Each row is where one point has got to under a steady rotation. How many steps took it there?
The counts run from 0 to 710.
[175 153 101 142  87 103 142 166 110 128 133 118 157 137  96 117 137 124
 146 104 155 103 124  83 148 128 167  90 181  93 140 108]
87
[150 150 153 144  71 148 132 134  70 180 152 126 177 125 134 121 177 104
 114 124 147  94 131 114 163 104 147 144 142 155 129 100]
409
[173 157  94 142  51  94 129 100 125 139 103 120 121 114 146 121 151  84
 120 123 147 117 107 129 115 117 169  98 120  86 124 119]
190
[166 137 102 129  68  83 137 144 114 134 124 161 120  98 156  63  85 101
 115 114 132 107 144 141 144 129 171 104 148  82 131  99]
445
[141 115 151 105 105 111 157 135  59 159 150 168 181 110 146  83 120  96
 117 116 156 116 161 149 168 112 148 134 151 123 146  90]
458
[168 152  94 111 107  72 148 102 128 129 109 145 140 130 158  80 112  82
 134 107 162 134 112 149  99 116 165  81 126  85 153 123]
516
[149 152 138 126 123 125 163 134  67 150 140 129 200 159 104 126 162 106
 136  81 168 125 145  99 144 104 134 105 146 133 156 103]
115
[133 156 128 152  81 142 131 122  84 170 139  93 184 125 117 129 185  96
 122 108 173 105 113  99 135 108 143 136 124 161 134 113]
369
[184 121 108 141  48  76 120 137 125 127 119 120 113 112 154  97 107  88
 130 147 127 112 106 121 137 125 158 103 119  87 118 116]
231
[155 125  85 142  66  89 115 142 119 139 128 139 134  94 155  67  99 100
 132 131 140  94 124 131 137 131 172 116 131 111 135  98]
49
[133 136 151 143  83 124 146 167  62 161 157 119 195 131 123 112 139 112
 129 114 157 113 145  97 173 117 144 135 161 148 140  88]
64
[148 141 101 123 111  72 131 120 129 154 125 144 157 116 160  63 110  76
 123  99 172 141 114 154 105 124 172 110 112 122 157 118]
334
[135 126 119 127  71 112 126 131  99 166 143 162 143  84 169  66 114  90
 106 127 137 110 146 167 143 117 160 134 128 129 135  94]
416
[171 135 103 138  38  79 118 127 135 153 110 107 112 108 154 105 129  85
 120 137 145 119  82 109 117 112 166 108 118 103 117 133]
586
[177 172 103 148  88 112 165 107 111 132 103 104 156 133 109 144 153 100
 133 102 155 119 102 107 114 108 172  87 140 102 141 120]
148
[159 162 127 131 110 122 158 123  76 143 124 109 195 157 100 142 173 106
 135  90 166 119 121  86 133 108 145  90 161 119 143 117]
126
[158 151  83 141 104  78 136 146 142 127 128 134 156 122 143  70  92 106
 140 100 172 122 107 123 117 126 179  88 137 101 156 101]
688
[158 148 110 118 110  77 149 113 120 129 122 151 152 126 152  84 106  83
 125 107 156 132 124 149 114 111 165  88 129  76 167 119]
506
[155 169 140 133 108 132 171 114  73 153 120 109 200 150 117 143 180  91
 125  91 172 124 124  99 135 105 154 107 141 129 138 123]
146
[180 130  98 144  54  79 111 155 133 149 131  99 117 119 133 116 107 104
 136 139 149 105 103  85 143 125 171 105 140 100 121 101]
626
[173 165 104 140  97 111 161 133 110 142 115 112 168 149 100 132 160 106
 135  96 166 120 108  94 143 119 155  84 144 107 151 115]
127
[147 126 123 109 105  84 145 147  98 142 147 171 155 106 153  56  81  97
 120 105 154 122 147 152 145 124 158 117 151 108 146  93]
81
[173 142 107 139  81  75 130 151 116 144 126  93 158 148 114 135 128 107
 153 118 180 113 107  74 130 130 149  96 144 104 140 107]
290
[173 124  99 134  80  44 118 158 133 130 124 109 136 145 133  97  98  89
 157 121 158 116 108  86 134 140 159  96 143  78 131 112]
271
[146 102 132 130  72  77 109 145  95 161 149 139 150 102 167  67  99  82
 119 143 144 114 138 151 135 122 145 144 122 120 128  94]
619
[151 145 129 153  92 132 128 123  82 176 135 100 196 134 106 129 175  95
 127 106 179 115 113 105 123 108 149 124 122 163 145 121]
359
[133 143 133 101 126 112 158 118  91 135 139 170 177 118 155  77 109  87
 120  95 163 138 136 158 124 124 164 104 133 108 161 106]
122
[132  99 143 128  67  84 114 140 102 156 127 130 144 101 172  72 117  65
 112 147 146 116 137 144 133 106 157 144 112 114 130 107]
609
[167 162 100 165  62 119 121 136  96 160 115 101 141 115 111 133 163 112
 128 108 145 102  93  91 136 120 171 118 144 135 115 113]
391
[168 163  97 136  68  96 144  93 129 137  97 123 120 116 147 107 136  93
 115 116 145 124 100 143 101 116 179  82 120  80 139 130]
170
[132 117 150 132  89 118 115 129  87 179 152 134 169  97 172  73 137  76
 107 126 160 110 127 157 136 113 155 158 105 152 131 107]
11
[144 123 130 113  73 106 130 131  97 152 139 149 147  87 162  52 105 105
 112 127 134 107 141 163 153 118 163 136 133 123 128  99]
426
[166 147 101 163  46 113 111 141 119 150 123 102 130 122 112 130 145 117
 127 119 146  92 101  79 144 117 173 115 139 134 109 107]
26
[140 134 139 100 103  88 149 139  86 138 140 168 154 124 158  65 101  99
 112 113 145 136 156 145 156 127 152 116 146 102 157 102]
467
[138 111 159 127  90 111 124 153  69 168 162 122 194 131 131 106 134  98
 137 131 163 115 132  96 171 130 130 152 133 147 139  93]
642
[180 137 119 150  56  84 124 147 104 151 118  94 134 143 120 151 143 111
 137 141 151 102 103  68 158 123 135 114 148  98 120 106]
239
[172 161  86 158  91  80 130 123 140 153 113 108 144 121 141 105 132  96
 148  95 170 115  92 108  95 120 185  93 129 113 139 121]
342
[161 141  98 122  99  74 133 145 112 137 135 166 147 112 139  63  83 101
 130  97 145 121 129 138 136 126 179  94 150  97 151 102]
90
[141 150 147 147 115 123 143 125  90 161 135 109 208 131 120 125 163  95
 140  91 185 123 125 114 120 110 138 130 120 166 155 110]
338
[133 117 162 124  76 122 123 106  69 182 131 120 166 110 174 101 152  74
 106 137 161 118 131 146 132 103 142 155 101 137 136 110]
580
[168 136  83 144  54  82 106 152 129 153 136 131 110  99 129  87 110 110
 135 125 137 100 102 111 130 128 181 114 142 105 125 102]
38
[172 150  86 127  98  75 149 124 127 116 115 142 141 143 145  86 101  91
 138 107 150 130 117 130 117 132 164  74 142  72 147 116]
495
[131 108 153 132  68 125 117 140  79 177 154 136 172  98 151  85 138  91
 118 126 156 105 133 128 164 113 151 160 121 153 130  91]
32
[179 132 111 147  43  97 129 149 100 148 124 103 126 132 132 147 147  96
 127 149 143 102 106  86 154 120 149 117 138  96 123 118]
229
[173 141  86 165  41  95 116 154 124 153 130 110 125 102 129 112 131 109
 131 138 146  98  88  96 124 133 179 112 132 120 116 104]
27
[172 146  91 150  97  70 127 156 141 141 117 106 150 141 118 127 116 107
 147 107 169 122 102  79 105 132 167  81 128 103 144 114]
311
[165 154  99 128  82  98 145 105 136 141  97 133 131 107 142  97 139  93
 120 100 156 121 102 139 104 116 169  79 122  88 142 130]
160
[133 145 117 123  93 106 123 111 124 161 137 135 156  80 169  69 133  85
 110 110 166 121 118 164 107 110 177 125 103 144 140 123]
365
[182 134  96 138  57  78 114 152 121 134 123 144 113 100 140  86 110 105
 123 120 125  95 112 110 144 129 175  97 155  89 127 114]
434
[134 129 132 119 128 108 141 127 102 168 145 153 197 113 153  68 116  88
 118  87 187 130 143 143 122 118 156 124 125 135 165 101]
701
[160 157 125 162  67 143 129 126  87 168 125 108 165 121 117 138 184 115
 127 118 149  95 110  86 140 111 159 127 132 153 127 122]
390
[140 133 143 119  83 106 142  82  88 168 120 142 153 104 174  80 140  69
 100 119 154 132 135 174 126 108 149 117  97 117 137 111]
183
[131 144 143 145 114 114 144 127  91 156 140 106 210 143 121 129 155  93
 142  98 195 122 117 101 128 109 135 131 123 161 146 115]
328
[124 123 159 138  81 127 131 133  82 190 147 126 180 105 158  84 158  90
 107 118 158 113 132 138 142 109 138 151 123 160 132 103]
12
[172 144 119 167  50 125 115 134  95 166 127  92 159 118 119 140 166 107
 129 132 159  91 105  84 139 116 152 123 131 152 125 109]
15
[161 164 111 162  86 125 135 125 112 160 124  89 166 148 112 136 171 103
 143 100 175 113  93  83 119 108 155 109 136 146 129 122]
350
[178 150 113 151 103  79 142 148 118 141 122  94 174 161 118 132 144  94
 152 112 176 131  98  74 117 124 155  97 135 113 140 118]
310
[146 130 107 117 115  65 132 152 121 139 144 145 154 112 155  53  78  86
 141 116 165 127 134 142 126 131 160 113 131 105 148 100]
669
[170 126 130 157  57 111 120 157  97 157 127  90 143 137 123 145 157 100
 141 146 147 101  94  77 149 107 145 120 127 111 116 119]
604
[156 131 108 118  82  86 132  95 133 144 116 135 127 103 175  92 126  63
 113 126 159 123 104 164 105 120 152 111 105 103 147 131]
557
[160 156 115 147  85 105 148 154  84 142 141 113 176 146  92 134 144 116
 148 101 150 107 133  71 160 124 154 104 170 121 136 101]
86
[143 132 146 127  82 150 128 131  71 176 143 130 185 107 146 107 173 103
 108 123 146 105 131 140 160 103 145 146 128 164 125 109]
398
[139 116 171 119  69 137 145 103  65 167 135 132 171 121 158 117 165  78
 110 138 154 116 137 140 156 105 140 150 115 136 125 113]
205
[164 144 106 137  59  81 121 104 124 141 108 135 103  99 157  96 131  81
 118 116 135 132 111 146 115 115 172 101 110  93 121 128]
191
[147 149  98 132  99 106 121 113 141 154 125 136 146  98 161  68 113  84
 120 107 165 125 112 158  91 122 185 109 107 130 150 113]
354
[160 140 139 138  82 121 143 101  89 157 113 100 186 154 122 147 178  90
 123 119 178 126 116  92 119 113 135 105 125 118 140 122]
542
[132 136 140 143  88 144 130 119  64 175 146 120 183 105 135 105 171  94
 103 120 163 106 129 131 147 103 149 157 129 166 135 106]
388
[158 158 117 157  84 128 130 129 109 161 126  92 162 131 108 137 171  95
 131  99 178 102 101  82 110 115 162 113 134 142 124 126]
360
[131 124 123 109 116  80 135 146 116 148 151 158 174 109 155  61  85  93
 123  97 172 134 141 149 120 129 155 118 125 122 165 102]
680
[182 137 111 150  71  89 119 168 106 139 135  96 149 143 112 119 133 109
 160 128 164  99 106  58 149 131 149 113 149 114 127 104]
645
[157 165  94 172  98 104 137 124 138 147 125  97 156 130 121 130 151 104
 144 100 179 118  93  88 101 115 176  93 115 117 141 137]
341
[133 119 162 129  87 113 130  96  70 180 147 123 171 115 165 107 170  71
 103 123 173 124 126 143 122 106 136 142  99 142 138 110]
570
[175 124 126 145  90  85 128 171 105 147 126 101 153 154 115 138 136 114
 153 131 162 106 112  65 150 121 136 119 153 107 140 109]
269
[159 144 127 142  98 101 135 165  85 160 146 110 186 152  99 130 143 120
 141 109 170 106 126  73 162 121 131 121 153 131 138 101]
664
[127 124 158 124 125  92 151 128  86 154 145 136 207 138 155  92 127  86
 140 114 193 132 142 130 137 114 129 138 113 129 167  94]
306
[122 136 136 120 115 117 128 110  94 171 145 137 175  98 163  82 135  89
 108 103 176 126 124 157 112 103 152 147 106 144 154 112]
356
[169 126 106 143  60  67 113 156 127 136 133 130 121 117 150  81  99  99
 135 142 151 109 105 120 134 134 171 106 124  99 122 106]
627
[159 121 165 139  54 113 137 141  65 164 129  99 164 134 128 146 164  98
 122 141 156 115 120  91 163 107 126 136 137 121 120 107]
227
[135 118 162 115  70 111 132 100  74 172 130 141 165 113 173  89 154  75
  96 136 141 128 137 165 143 106 141 147 117 121 127 104]
204
[180 156 125 132  90 106 172 144  83 142 120 120 167 161  97 138 145 118
 143 103 158 118 127  81 154 119 150  95 156 107 141 101]
482
[157 137 112 107  99  73 150 132 103 127 125 169 151 115 155  68  95  84
 124 122 145 125 147 149 130 130 161  94 146  69 162 104]
476
[140 147  93 132  88  99 118 117 144 155 118 133 134  92 151  70 122  82
 117 105 167 121 107 159  88 119 185 110 114 119 134 114]
364
[157 140 153 141  78 120 142 106  78 177 120  92 168 147 137 151 187  90
 127 119 166 114 117  95 131 109 129 122 110 131 130 129]
562
[188 148  99 149  43 108 124 152 101 147 121 108 125 123 113 130 138 113
 128 123 127  99 107  95 159 127 168 109 161 116 118 115]
422
[183 162 103 132  88  91 165 130 119 120 101 125 148 138 115 112 123 100
 143 112 161 119 127  97 116 117 166  64 154  69 147 116]
494
[164 147  85 152  49 101 116 129 126 141 122 129 124 101 137 101 131 113
 119 119 138  95  99 126 128 122 180 106 138 105 121 115]
403
[178 130  96 145  46  75 107 148 131 140 122 109 116 117 139  98 117  94
 138 140 137 102  93  94 134 133 167 113 126 105 126 108]
616
